In the rows, zero is written as 128.
Each named move below is a turn or a mirror, shown by a few rows before and after it. Which moves, in which order, take the first row of each later pair to the second? The first pair is answered.
K188 (before |-> after):
[100 140 121 127 148  99 129 137 134 128 151 147 134 142 132 145] |-> [116 155 119 122 149 109 109 133 132 145 139 144 123 153 124 115]
[131 152 133 129 122 129 111 149 131 152 126 133 146 126 136 113] |-> [119 134 141 133 122 124 125 152 132 143 133 141 152 116 140 127]
[144 160 133 122  95 118  76 101 131 151 109 141 117 152 129  72] |-> [ 87 108 153 138  92 103 130 121 138 100 153 160 155 108 161 159]
K19 (before |-> after):
[ 91 125 145 108 132 154 133 137 126 126 140 143 142 105 123 140] |-> [ 97 135 139 106 131 111 116 115 127 101 142 148 147 118 125 145]
[138 125 117 128 134 132 123 124 125 125 155 114  99 132 130 117] |-> [134 117 122 124 130 139 128 128 128 130 158 116 100 125 134 116]
[146 149 111 141 141 119 100 118 135 129 128 112 131 150 120 107] |-> [134 128 123 144 137 163 127 145 136 149 131 119 125 122 125  96]
[180 106 104 153 144 107 183 137 113 107 139 117 141 139 169 139] |-> [184 111 102 151 154 115 180 139 118 111 134 110 138 140 167 135]
K980 (before |-> after):
[109 123 139 131 133  95 128 137 135 111 149 146 141 125 132 142] |-> [147 111 124 131 112  99 114 115 119 125 135 138 122 119 135 153]
[138 139 125 134 139  98 108 108 123  95 134 129 125 134 133 156] |-> [125 138 126 135 144  93 113 113 128  95 136 134 127 134 133 150]
[102 139 126 115 149 138 109  76 132 101 122 118 106 134  97 184] |-> [ 86 147 135 112 158 140 110  85 145  95 126 125 115 138 100 178]
[160  96 138 134 107 141 123 115 108 155 147 123 134 118 125 130] |-> [117 110 155 138 127 136 144 132 128 140 163 134 163 126 129 113]
K966 (before |-> after):
[114 155 141 133 127 101 131 150 147 139 147 148 149 163 143  65] |-> [109 173 122 116 182 130 117 118 155 113 120 122 135 180 117 109]
[ 96 158 131 115 168 137 128 112 138 103 118 147 130 128 110 137] |-> [134 141 139 137 136 157 150 157 127 153 127 146 120 115 120  93]
[102 148 141 122 113 121  98 102 138 111 117 130 117 133 113 134] |-> [143 138 137 135 110 160 115 129 132 150 106 113  97 130 105 107]
[163 146 114 130 153 127 140 142 118 130 127 118 102 143 116 121] |-> [136 143 132 132 115  89 130 145 121 118 151 145 125 135 143 113]

Each pair is 2 to 4 moves apart.
[125  91 142 119 103 141 148 146 132 147 147 151 149 123 151  84] |-> [146  68 126 121 101 158 148 130 116 138 134 137 132 111 150 127]  K966 then K980 then K966 then K188
[116 105 145  97 116 192 121  94 110 132 126 121 111 105 106 161] |-> [154 143 131  98 104 114  75  71 101 131 118 125 113 143 104 117]  K966 then K188 then K19 then K19
[136 121 128 129 101  95 129 113 112 126 140 127 137 120 142 150] |-> [123 133 147 124 101 137 136 136 120 161 139 128 134 123 137  96]  K980 then K188 then K19 then K19
[136 105 138 123  90 168 116 111 134 152 117 139 120 115 134 125] |-> [118 108 126 132 158 162 152 121 148 113 128 129 131 123 119 172]  K980 then K19 then K966 then K188
[119 110 135 135 136 141 156 147 140 139 132 157 127  85 145 135] |-> [123 157 129 114 160 138 115 121 145 150 106 147 117 123 121 101]  K966 then K188 then K980
[144 148 136 111 104 159  94 125 128 186  98 122 102 138 111  47] |-> [ 69 122 171 121  84 124 129 155 142 149 151 165 152 110 145  73]  K980 then K19 then K188
[ 83 136 115 110 136 132 121 134 122 169 130 124 145 155 109  75] |-> [114 117 100  97 121 160 106 102 104 169 113 101 114 137 104 112]  K966 then K19 then K966 then K980
[159 165 123 129 120 216 120 131 122 157 106 122  93 139 108  72] |-> [131 107 132 161  64  85 157 148 115  93 174 168 151  98 168 143]  K188 then K19 then K966 then K966
[124 111 136 150 142 101 167 179 127 139 159 134 158 127 153  99] |-> [157 130  95 115 158 100  95  87 114 107 106 106 118 148 122 156]  K188 then K19 then K966 then K980
[118 146 161 134  87  69 114 163 136 151 159 159 163 120 158  43] |-> [ 99 122 171 139 102 120 161 192 139 152 172 157 168  98 150  72]  K19 then K19 then K19 then K188
[141 110 130 124  96 151 104 116 126 140 122 123  99 129 120 148] |-> [ 95 133 145 130 112 100 112 131 146 117 151 149 138 144 123 129]  K980 then K966 then K966 then K19
[158 131 100 115 154 119 135 103 116 115 114 114 125 136 116 153] |-> [114 154 117  97 122 117 100  91 129 120 113 132 134 139 113 122]  K19 then K966 then K188 then K966
[114 122 139 121 117 141 103 103 120 118 120 107 124 121 126 198] |-> [ 93 161 151 111 114 121  78 103 135 134 116 120 138 151 121 132]  K980 then K188 then K966 then K966
[ 87 162 152 107 150 101 112 124 145 128 111 125 151 146 128 103] |-> [109 114 130 125 156  90 148 132 133 104 121 121 152 121 138 174]  K966 then K980 then K188 then K19
[117 185 130 120 187 111 122 148 141 136 139 131 150 193 107  79] |-> [173 107 103 130  77  69  93  97  95 121 146 133 129 134 155 171]  K966 then K188 then K980 then K966
[101 116 133 138 142 130 138 125 131 101 142 133 141 119 135 171] |-> [147 111 126 130 119 177 116 122 115 150 121 120 113 111 127 134]  K980 then K188 then K19
[130 136 122 111 135 188 109 106 129 150 104 112 104 133 107 124] |-> [ 63 131 146 117 127 135 129 120 146 101 150 145 149 119 127 151]  K980 then K188 then K19
[139 122 104 128  92 101 109  96  98 148 103 100 103 115 148  73] |-> [111 103  96 129 165 140 158  99 114 104 102  78 104 105 137 159]  K188 then K980 then K966
[144 139 124 134 170 145 152 141 127 135 122 121 127 145 114 121] |-> [158 136 119 145 148  99 144 148 120 137 127 132 133 148 128 109]  K19 then K19 then K19 then K966
[ 69 136 160 130 130 136 161 155 160 131 161 146 171 137 125 116] |-> [ 85 141 136  95  91 127  87  76 143 113 127 132 140 137 119 162]  K188 then K980 then K19 then K966
[ 95 179 128  96 181 164 119 112 138 144 117 113 115 152  88 104] |-> [ 48 163 146 101 155 115 119 109 145 107 148 142 142 138 112 133]  K966 then K966 then K188
[133 113 126 146 144 109 179 139 138 123 159 120 159 109 141 155] |-> [160 160 116 137 171  94 145 122 143 136 136 106 147 155 112 109]  K19 then K188 then K980
[125 110 117 128  92 120 133 113 115 108 118 122 126 118 123 171] |-> [130 154 113 116 132 130 110 113 125 117  97 112 119 158  95 125]  K19 then K980 then K188 then K980
[162 133 134 152 165 127 156 163 131 147 122 117 132 146 126  94] |-> [130 153 138 133 129  64 103 122 134 120 132 139 144 151 132  97]  K980 then K966 then K188
[120 124 123 142 144 120 165 170 126 125 140 137 148 127 131 113] |-> [164 125 105 118 130 152 123 130 108 148 107 115 107 128 119 112]  K188 then K966 then K980 then K19
[112  98 145 154 175 126 166 131 135  88 134 123 143 122 161 182] |-> [135 157 137 139 209 122 122 114 142 120 103 108 124 173 126 110]  K19 then K188 then K980
